In the data rows, 128 means zero.
Here are some points, one per row:
[148  93 134 181  84 134 118 143  80 124  92 233  94  80 100 187 165 140 110 162  85 153 162  53 116 136 114 121  41 116 112 134 102 114 109  93 149  93]
[ 92 131 129 150 164 171  78 148  97  74  99 177 116 146 148  60 110  96 163 166 107 141 149  69  98 114 140 151 155 192 100 129 164  67 179  63 177  94]
[128 121 112 122  75 109 185 114  97  81 144 163 122 184  72 175 178 181 132 105 112 156 163  82 105  92 179 168 117  99 151 154 182 177 128 111 161 176]
[141 176  80 133 154 108 148  75 133  55 116 194 124 110 162 143 169 117 143 112   6 144  89 114 180 126 125 161  58 163 132 125 151 172  76 136 128  62]
[102  88 101 122 115  92 144  68  89 179  49 134 130 119  37 134 149  93 139 134 138 124 228  92 148  82  91  68 184  55 137 128 222 153 197 107 103 100]
[116 172  95 120 166 135 174  95  99  89  25  92 129 165  66 148 152 131  97  81  68 111 108 136 109 149  63 129 103 100 129 124 206  49 228  64 102 122]
[ 89 144  65 114  98 208 149 128  90 153 144 103 113 144 150  72 212 122 117 187  58 192 129 101 193 148 103 102 102  73 160 165 131 113 211 163  71 168]
[159 164  79  58 199 192 171 110 119 143 116 110 129 174  76 150 197  99 168 127  70 188 122  91 170  94 165  66 144 102  98 132 115 143 108 157  55  88]
[141 123 164 122 234 161 131 170 114 176 118 133  95 132  87 166 140 126 129 201 119 137 146 142 187  96  87  46 118  80 194 137 203  97 174  41  71  96]
[ 95 126  85  24 125 139 153 138  69 163 141  57 144 153 100 151 107  20 155 129  61  97  96  81 152  85 135  84  71 134 171 159 171  87 158 140  31 103]
[100 136 111 112 154 181 152 109 123 130  62  79 135 149  98 162 189 135 123 173  74  90 138 119 173   0 183 105 227  75  69  95 143  85 152  89 131 169]
[206 129 128  79 130  78 206  97 144 117 102 148 136  94 177 162 146 131  37 230 156 169 152  69 125  63 130 162  96 146 139  95 114  72 162 144 124 115]
[175  90 143 141 128 145 160  94 172 164 163 171  70  86 146 157  83 154 224 113  78 151 190 109  70  82  96 166 117 100 198 186 164  35  88 125 120 102]
[158  77 119 214 100  95 138  95 147 120 227 173  96 181 145 118 121 167 146 152 135 140 108  89 169  87 163 130  99 134  61  77 157  89 238 156 157  93]
[208 189 126 198  72 185 149 120 140  92 158 116  85 115 125 106 152 157 135 147  88 139 158  50  88 101 121 151 143 118 148 140 163 105  93  88 140 129]
[166  88 113 100 160 136 186 168 172  71 141 138 105 210 127 141 146 129 102 108  82 155  70  74 100  95  58 229 184 121 178 109  60 121 166 146 136  55]
[212  60  69 158  95 163 155 107  84  96 150 144  82  95 116 108 130  83 131 117 121 153 167 119 192  62 131 137 171 138  69 123 169 132  49 158 165  60]
[156 116 114  69 104 123  70 104 133 103 172 174  98 144 161 101 118 180  92 139  75 129 106  52 172 131 180 167 202 125 184 189 182 161 193  60 145 150]
[160 129 138 134  90 142 148  83 179  37 175 205 158 138 118 153  56  89 139 118 100 145 146 127 190 161 146 121 105 142 159 140 156  78 126  90  63  88]
[111  84 118 192 125 177 161 135 156  70 123 199 170 118 134 117 145  98 110 218  83  67 118 156 162  46 113 171  80 149 136 126 110 126 111  52 118 142]
[122 152  93 176 124 182 129  96 165 145 146 202  98 124 125 127 156  78  58  51 143 181 144  13  90 105 149 150  83 102 149 105 152 130 109 114 129 154]
[121  90 121 120 132 105 107  98 106  76  93 181  75 144 114 106  87 105 121 176 157 137 148  52 161  91 197 144  68 132 145  25 102  87 124 111 114 112]
[143  95 126  87  87 138 126 153 121  66 118 121  99 179 117 185  79 158 105 154  84 213  93  75 158 168 153 191 119 197 107  55 182  75 115  84 107 162]
[135  52 101 103 116 115 118 121 156 139 145 180 150 178 130  93 151 195 157 151  97 123 108  84 110  71 109 145  85 142 118 153  97 111 139  55 120  83]
[125  80  78 102 119 123 150  43 143  88 140 108  91 155 141 128 143  88 154  93 187 197 127 179 141  50 104 188  94 120 180 160 186  55 116 107 161  96]
[ 83 160  69 198 149 122 169 182  66 150 176 176 156 176 169 153 138 148 165  64 137 157 172 108 121  78 165 163 125 169 139 133 200 101 118 109 131  56]
[ 78 141 129 129 112 163 144 158 109 115 175 169 167 163 168 125 147  97 108 162 140 116 230  72  77  69 120 139 138 151 133 153 132 163 153  64 103  53]
[208 106  67 119  80 117 127 200 117 101 150 134 127 131 132  69 151  73 146  98 166 175 125 101 157  69 120 192 139 141 158 127 143 165 161  56  86 137]
[ 89  99 156  31 111 103  97  91 101  90 134 160 112 205 215 173 148 138 155 109 189  94 113  99 128 161 122 136 149 114 148 131  73 171  12  82 209  93]
[122  89  47 102 140 109 149 174 158  53 106 124 128 123 198  69 112 118 154 192 181  62 180  99  95 242 181 148 125 152 187 248 147 102 109 173 215 162]
[191 188 186 160 121  60 175 131 117 126  92 172 134 177 220 127 125  92 244 149 193 105 108 110 148 171 173 145 121 135  47 181 118 124 109  90 191 173]
[ 89 136 141  59  83  76 216 149 128 147 143 173  67 101 237 135  63 103 111 189 185 131 155 141  91 155 132 173 118 135  74 200 151 226 114 125 138 144]
[ 66 114 143 114 127  18 142 185 179  51 159 169 100 103 221  78 122 110 101 122 113  63  66 177  75 114 127 154 142  36  69  73 165  79  33 118 164  88]
[133 110 149 205 138 137 159 159 200 118 129 112 159 166 193 193 152  51 111 131 213 121  86  76  87 201  89 164 107 129  78 131 186 177  70  95 194 153]
[170 119 133  71  90  80 177 179 210 119 192 173 135 126  88 114 128  72 136 153 198 113  74 103 109 160 141  99 132 162 161 159 126 161  43  92 195 161]
[134 148 113 139 100 129 165 106 150 222  91 109 165 126 147 101 140 151 103 128 153 154 129 126 123 255  99  81 200 120 169  61  92 103 124  47 146  26]
[154 173  96  57  84 134 144 107 133 144  96  73 121  96 184 157 141 104 116 105 143  97 125 159 166 186 127  62 175  73 109 204  69 114 131  57 150  78]
[149 122  99 155 165 181 132 150  86 130 151 151 133  76 178 170 102 147 172 107 152  70 112 140 147 143 109  41 209  71 182  96 122 137 139 140 196 143]
[115 108 101  97 117 136 185 132 172 123 156 148  50 202  69 128 115 109 114 133 127 115 178 189  44 202 139   0 124  91  95 124 146 193 175 154 159 158]
[101 163  93  96 119 106 152 123 196 224 135 108  93 126 177 113  95  57 143 122 116  33 114 102 136 113 143  57 142 139 124  78  62 132 145 123 125 128]
[150  73  55 159 135 128 129 105 147 233 134 106 167 125 200 151 181 113 137 133  78  66  46 132 101 176 112  87  65  97  94 103 148 103 145 135 168 250]
[ 78 123  87  38 110 130 128 127 132 163 149  95  98 155 140 155 137 198 173 183 160 155  82 176 140 133  88  89 150  92 130  87 101 115  83  74 147 209]
[ 85 142  86 135  96 163 158 151 154  68  99  98  70  91  77 129 109 166 190 111 181  94  92 116 174 206  97  58 135 133 128  56 113 160 148 128 157 108]
[ 85 122 136  64 106 187 128 115 105 100 130 141 113  84 181 173 186  50 169 147 127 114  75 163  91 233 171 133 149  81 123  60 117 154 160 148  71 175]
[163 194  81  88 153 114 163 176 152 116 128 138 126  93 152 123 132 146 150 119 167  21 138 140  82 145 151  57 192 144 147  11 150  72 135 145 100 172]
[122 146  62 189  48 127 166 202 127 186  46 121 114 124 158 149 121 159 135 109 144 103  98 183 114  99 151  35 107 110 174  84 103 185 103  72 135 151]
[ 38 106 157 166 125  66 144 160 138  86 170  59 132  16 136 129 132 159 131 112 131 184  83 116 133 131  90  77 161 117 165  94  78 151 131  79 124 121]
[131 154 114 162 196 142  92  54 114 135 131 166 101  99 174 145 107 143  87 151 206 176   0 155  99 134 107  84 213 122  95 214 106 113 122  95  59 202]
[150 104 157 146 147  40 152 161 113  80  87  93  91  97 114 187 128 115 166  90 114 134  11 157  93  93 126  39 128 166 148 181  90 163 158 125 133 158]
[ 89  51 193 155 138 125 169 115 118 128 157  75 112 109 218 240 117 145 143  61  86  94 177 140 122 176 148 107 210 182 102 113 122 156 146 126  72 157]
[102 112 153 181 189  94 161  67  68 151 130  66  63 153 156  81  75  72  27  99 119 161  79 127 110 190 181  78 145 138 154  71  90 142  95 108 137 120]
[106  92 115 204 155  85 149  61 112 100 179 104 209  85 121 107 201  89 147 145 122 127 112 189  97 203 129  82 154 166 175  97 122 146 116 103 110 149]
[ 68 136  88 206 164  71 157  76 111 119 203  49  93 143 110 127  83 182 155 134 124  72 119  96  91 154 104  68 131 131  58 196  60 165 142 122 110  81]
[ 69 113  38 140 169  77 152  91  97 106  96 108 108  64 107 121 124 153 146 143 194 168 188 169  81 155 129 117 162 180 117 101  79 116  78 119  78 194]
[ 58  75 169 127 156  98 207 133 115 182 111 167 112 114  93 103 156 137 185 112 118 170 100 114 138 192 103  66 190 225 143 157  96  64  77 185 122 191]
[155  96 128 188 167 133 151 149  68  84 121  91  87  97 181  73 128  86 173  89 133 147 132 116 103 153  62 113 157  94  28 139  39 169 128 137  62 204]
[133 187 124 194 101 119 108 129  66 124 157 119 204 143 116 165  68 143  27 155 101 138 122 166 168 143  50 166 182 160 118 214 117  95 128 194 140 157]
[146 114 138  88 158  81  53 125 112 105 162 135 162 129  34 141 152 145  81  40 177  83 225  96 153 173  68 150  60 129  57 131  56  62 123 139 103 194]
[101 153 178  82 174 146 127 111 140 107 158  97 137 105 127 119 202 196  89  17 237  84 114 156 160  85 154 145  59 171 150 187 137 104 158 185 104 103]
[165 105 155 139 109  98  78 120  97 114 114 114 215 149 128  91 115 131  90 122 129 189 101 181  63  62 174  95 172 138 153 153  83 106 143 222 143  82]
[108 138 127 192 150 105   9 114 159 145  92 132 120 137  34 156 124  59 140 132 147 119  62 121  97  96 100 179 193 191 162 150 123 227 127 201 112  72]
[152 129 185 201  97  83  63 109 118 160  86  53 146 168 129  74 168 202 156 146 145  79 124 105 117 162 147 202 144 114 133 125 166 125  78 177  14  93]
[115 186 137 187 139 102  62 157 203 112 153  85 166 143  64 148 153 163  85 157 134 216 183 152 128 101 190  99 119 150  82 133 139 164  93 155 128 183]
[159 168 228 175 136 111  82  85 107 110 177  45 159 169  44 133 114  97 154 166 138 117 159 159 111  97 155 153  92 123 182  97  71  96 105 113 149 180]
[184 134 211  76 170  99 104 102 118  80 140 118 178  99 126  82 118 182 106 158 109 148 237 127 126 132  83 125 144 130 168 104 114 232 124 187  97 146]
[155 136 143 188 180 113  35 155 137 161 124  87  46 123 177 114 123 149  91 122 116 133 183 226 136 114 117 141  15 148 187 176 106 142 133 127 102 117]
[127  80 179 175 110 146 122 149 129 141 121 150 156 199  88  67  89 115  53  69 119  78 161 203 207 101 135 132 150 151 100 167 124 157  88 152  89 177]
[ 92 167 210  92  60 127  64 122  98 137 139  87 145  83 160  97 131 102 103  79 128 152 138 114  89  11  64  97  97 182 131 114 113  85  98 199 145 170]
[ 91 131 238 155  98 146 101 147 143 122 111  98 141  78  53  63 149 137 120 150 141 145  68 119 147 143 132 124 101 139  81 247 160 124 114 160 103  96]
[160 133 197 132 139 112  97 170  99 176 151 128  73  95  63 108 229 121  71  91 116 132 180 227 135 162 192 201 169 188 103 133  96  89 152 124 151 107]
[ 92 143 163 175 154 106 103 144 202 172  87 108 122 125 135 129 125 166  75 126 129 136 187 115 199 104  48 176 145 158 148 145  79 123 109 198 123 145]
[139 123 161 109 182 153 102 129  92 169 163 118 117  60  40 107  77 196  85 123  88  60  73 106  96 101 196 191 134 151 168 164 135 178  69 157 111 175]
[136 112 187 140 116 161  71 129 151 106  71 140 187 150 160 126  63 175 126  46 136 172 161 159  82 115 183 128 114 151 143 157  59 115 176 149  69 142]
[128 111 162  83 157  78  47  88  97 135  97  87 179  56 143 113 130 154  94  87  67 122 144 140 145 130 181 160  85 191 117 128 147 199 154 124 151 139]
[155 147 133  97  85 146  82 161  77 180 162 116 128 147  83 165  72 109 131 189 166  77 130 192 126 146  29 188 110 138 142  52 171 124 147 168 127 111]
[116 167 121  89 113 138  57 182 172 173 110 137 176 102  69 121  53 105 135  53  94 158 135 125 151 179 152 170 147  18 102 141 148  71 110 136 153 141]
[103 157 143 181 123 196 100 132 173 148  93  97 154  96 162 144  85 103 178 140 141 131 196 146 193 127 176 179 121  59 199  83 135 163 172 220 186 145]
[168 135 142  43 115 205  28 160 164 138  89 109 147 165 184 128 141 153  98 148  83 108 170 153 112 154  82  60 110 154  46 112 180 110  98 209 152  61]
[104 168 114 121  94 149 112 179 112 156  92 146 148 161  57 174 142 124 142 186 123  87 136 189 119 154 178 166  83  47 154 190  59  95 134 205 159  73]
[142 166 122  66 134 122  82 150 174 205 152 145 165  62  87 161 102 133 184 139 124 168 124 185 132 141 162 185 126 101  31 105 144 150 171 142 130  73]
[128 138 131  62 203 162 131 206  90 193 117 101 207 160 109  97  80 149 142 117 154 191 124 137 138 131 106 165  58  81 116  95 137 176 124 143 177 122]
[147 175 167 132 106 156 107 133  94 153 115 194 153 177 140  97 124 184 131 109 165 128  25 156 165 142 112 121  78  85 139  30 176 154 163 250 132 108]
[112 199 149  63  92 170 124  83 173 166 103 153 149 152  82  73  96 134 179  98  75 107 151 216 111 101  44 194 116 138 117  83 124 195 161 107 183 179]
[152 129 126 101 118 238 156  97 131 162 108  90 186  56  67 111  48 173 108 143 182  71  81 162 116 110 176 167  68 114  46 112 120 134 144 125 156  50]
There is one direction along which these points spread out most. Take the direction at right angles to it along which they spread out most. Go by this last direction. Where along it does each point below lie, from 0 to 99? The average is 50, and the first point in the table lies past the average. One standard deviation of the points above along it is 16.
[ 91 131 238 155  98 146 101 147 143 122 111  98 141  78  53  63 149 137 120 150 141 145  68 119 147 143 132 124 101 139  81 247 160 124 114 160 103  96] 34
[142 166 122  66 134 122  82 150 174 205 152 145 165  62  87 161 102 133 184 139 124 168 124 185 132 141 162 185 126 101  31 105 144 150 171 142 130  73] 41
[191 188 186 160 121  60 175 131 117 126  92 172 134 177 220 127 125  92 244 149 193 105 108 110 148 171 173 145 121 135  47 181 118 124 109  90 191 173] 53
[170 119 133  71  90  80 177 179 210 119 192 173 135 126  88 114 128  72 136 153 198 113  74 103 109 160 141  99 132 162 161 159 126 161  43  92 195 161] 54
[158  77 119 214 100  95 138  95 147 120 227 173  96 181 145 118 121 167 146 152 135 140 108  89 169  87 163 130  99 134  61  77 157  89 238 156 157  93] 73
[165 105 155 139 109  98  78 120  97 114 114 114 215 149 128  91 115 131  90 122 129 189 101 181  63  62 174  95 172 138 153 153  83 106 143 222 143  82] 34
[134 148 113 139 100 129 165 106 150 222  91 109 165 126 147 101 140 151 103 128 153 154 129 126 123 255  99  81 200 120 169  61  92 103 124  47 146  26] 45
[ 83 160  69 198 149 122 169 182  66 150 176 176 156 176 169 153 138 148 165  64 137 157 172 108 121  78 165 163 125 169 139 133 200 101 118 109 131  56] 74
[184 134 211  76 170  99 104 102 118  80 140 118 178  99 126  82 118 182 106 158 109 148 237 127 126 132  83 125 144 130 168 104 114 232 124 187  97 146] 34
[147 175 167 132 106 156 107 133  94 153 115 194 153 177 140  97 124 184 131 109 165 128  25 156 165 142 112 121  78  85 139  30 176 154 163 250 132 108] 40
[ 95 126  85  24 125 139 153 138  69 163 141  57 144 153 100 151 107  20 155 129  61  97  96  81 152  85 135  84  71 134 171 159 171  87 158 140  31 103] 64
[155 136 143 188 180 113  35 155 137 161 124  87  46 123 177 114 123 149  91 122 116 133 183 226 136 114 117 141  15 148 187 176 106 142 133 127 102 117] 34
[128 111 162  83 157  78  47  88  97 135  97  87 179  56 143 113 130 154  94  87  67 122 144 140 145 130 181 160  85 191 117 128 147 199 154 124 151 139] 33
[159 168 228 175 136 111  82  85 107 110 177  45 159 169  44 133 114  97 154 166 138 117 159 159 111  97 155 153  92 123 182  97  71  96 105 113 149 180] 34
[ 66 114 143 114 127  18 142 185 179  51 159 169 100 103 221  78 122 110 101 122 113  63  66 177  75 114 127 154 142  36  69  73 165  79  33 118 164  88] 54
[163 194  81  88 153 114 163 176 152 116 128 138 126  93 152 123 132 146 150 119 167  21 138 140  82 145 151  57 192 144 147  11 150  72 135 145 100 172] 43
